In the rows, 128 means zero.
Rotation paths and how fast each direction turns (degrees a step):
Each turn is a multiple of 5 degrees from 10 to 175, or 0.
Each row of a path follows its step; steps can be skipped.

step 0: [122 136 115 116 129 142 139 126 122 125 131 141 116 133 125 143 141 123
 118 138 126 124 132 128 123 116 118 136 129 126]
step 1: [111 118 127 130 131 124 126 126 123 142 135 121 122 127 127 135 150 124
 124 125 115 126 137 135 137 127 119 125 146 129]
step 2: [128 121 132 108 124 131 137 129 110 133 115 139 127 145 124 131 129 119
 124 131 123 119 137 130 138 127 114 122 129 125]
step 3: [112 128 124 132 120 117 141 120 134 146 125 126 131 138 134 123 124 115
 125 128 126 131 145 135 141 127 135 125 138 127]
step 4: [133 120 134 126 134 123 142 131 129 131 118 151 134 130 119 129 118 127
 125 140 117 136 137 114 142 130 128 132 132 134]
step 5: [124 131 123 129 140 116 139 136 156 128 130 131 125 141 126 139 123 121
 114 130 127 123 129 132 133 124 138 126 136 124]
step 6: [123 121 115 120 133 137 138 136 132 134 139 135 129 130 110 134 131 140
 126 141 121 134 122 119 137 116 129 143 132 126]
step 7: [124 127 122 123 142 124 130 127 137 135 128 131 119 132 121 139 144 138
 128 118 121 115 120 136 143 133 128 120 137 114]
step 8: [119 122 117 106 133 133 134 130 118 134 131 128 137 133 116 117 134 133
 128 128 136 115 141 130 141 121 125 135 123 116]
step 9: [123 127 122 134 133 127 139 111 123 144 122 136 125 132 133 130 141 129
 131 117 122 119 141 126 141 136 146 126 121 123]
[128 127 132 126 133 128 130 135 128 126 130 130 129 126 125 127 127 127
 125 121 129 129 130 133 128 130 125 123 125 132]
125
[125 123 126 129 125 130 128 128 126 128 127 127 128 131 130 125 133 125
 129 129 129 127 127 134 133 136 124 131 123 128]
55
[131 124 130 129 128 128 127 124 127 131 129 132 128 118 127 128 131 129
 130 129 123 129 125 129 132 131 130 126 132 133]
130
[131 136 124 129 129 126 128 127 129 127 125 129 133 124 130 126 124 127
 130 128 127 127 137 128 133 132 128 129 126 128]
65

step 0: [125 121 123 115 132 139 132 115 147 117 139 133 128 132 142 118 119 132
 129 120 122 125 131 126 120 127 127 121 135 147]
step 1: [121 117 140 116 132 136 126 122 136 137 120 131 128 132 127 122 109 140
 129 127 124 129 116 138 117 112 116 128 126 116]
step 2: [139 139 121 125 124 134 130 135 134 123 124 135 115 127 140 133 127 145
 122 141 131 138 130 142 117 114 115 134 126 139]
step 3: [136 133 139 133 127 137 128 130 139 125 139 119 136 125 146 108 126 125
 134 139 134 125 126 144 130 123 122 133 144 125]
step 4: [139 129 133 121 136 119 121 150 144 132 116 119 128 124 127 114 134 135
 139 138 120 130 119 126 127 124 127 133 118 122]
step 5: [130 139 117 111 132 134 121 133 143 117 130 121 139 131 129 117 134 133
 127 134 138 125 132 115 131 125 123 125 128 151]
step 6: [136 129 140 112 136 135 128 121 145 125 128 122 131 142 118 116 110 117
 129 118 123 116 125 129 124 124 123 125 130 127]
step 7: [131 132 121 111 130 140 133 134 132 128 114 144 118 125 115 124 130 135
 127 123 124 129 112 140 120 119 116 128 120 138]
step 8: [133 134 129 131 117 138 135 125 133 127 132 131 124 126 132 119 119 120
 118 140 137 129 124 132 127 127  97 128 141 140]
step 9: [137 129 140 134 134 123 137 139 142 134 125 133 124 120 141 120 119 127
 132 135 107 117 113 139 134 132 122 134 128 130]
[131 123 133 126 127 129 129 126 125 128 129 123 130 127 126 129 129 128
 127 132 121 123 129 126 130 123 124 126 129 124]
140
[126 121 126 125 129 128 131 128 129 128 130 128 126 125 126 121 132 126
 132 125 126 129 126 134 124 130 132 128 128 123]
120
[131 128 132 130 124 126 127 134 127 130 128 131 125 125 130 132 132 125
 133 130 131 128 126 131 127 128 126 129 136 128]
65
[128 124 125 132 123 134 124 127 131 121 130 127 125 125 131 127 126 124
 126 128 133 123 129 125 129 127 128 127 129 126]
135
[130 129 130 131 137 126 127 129 132 129 129 126 129 123 127 128 132 130
 132 128 132 124 132 122 129 130 129 124 128 128]
60
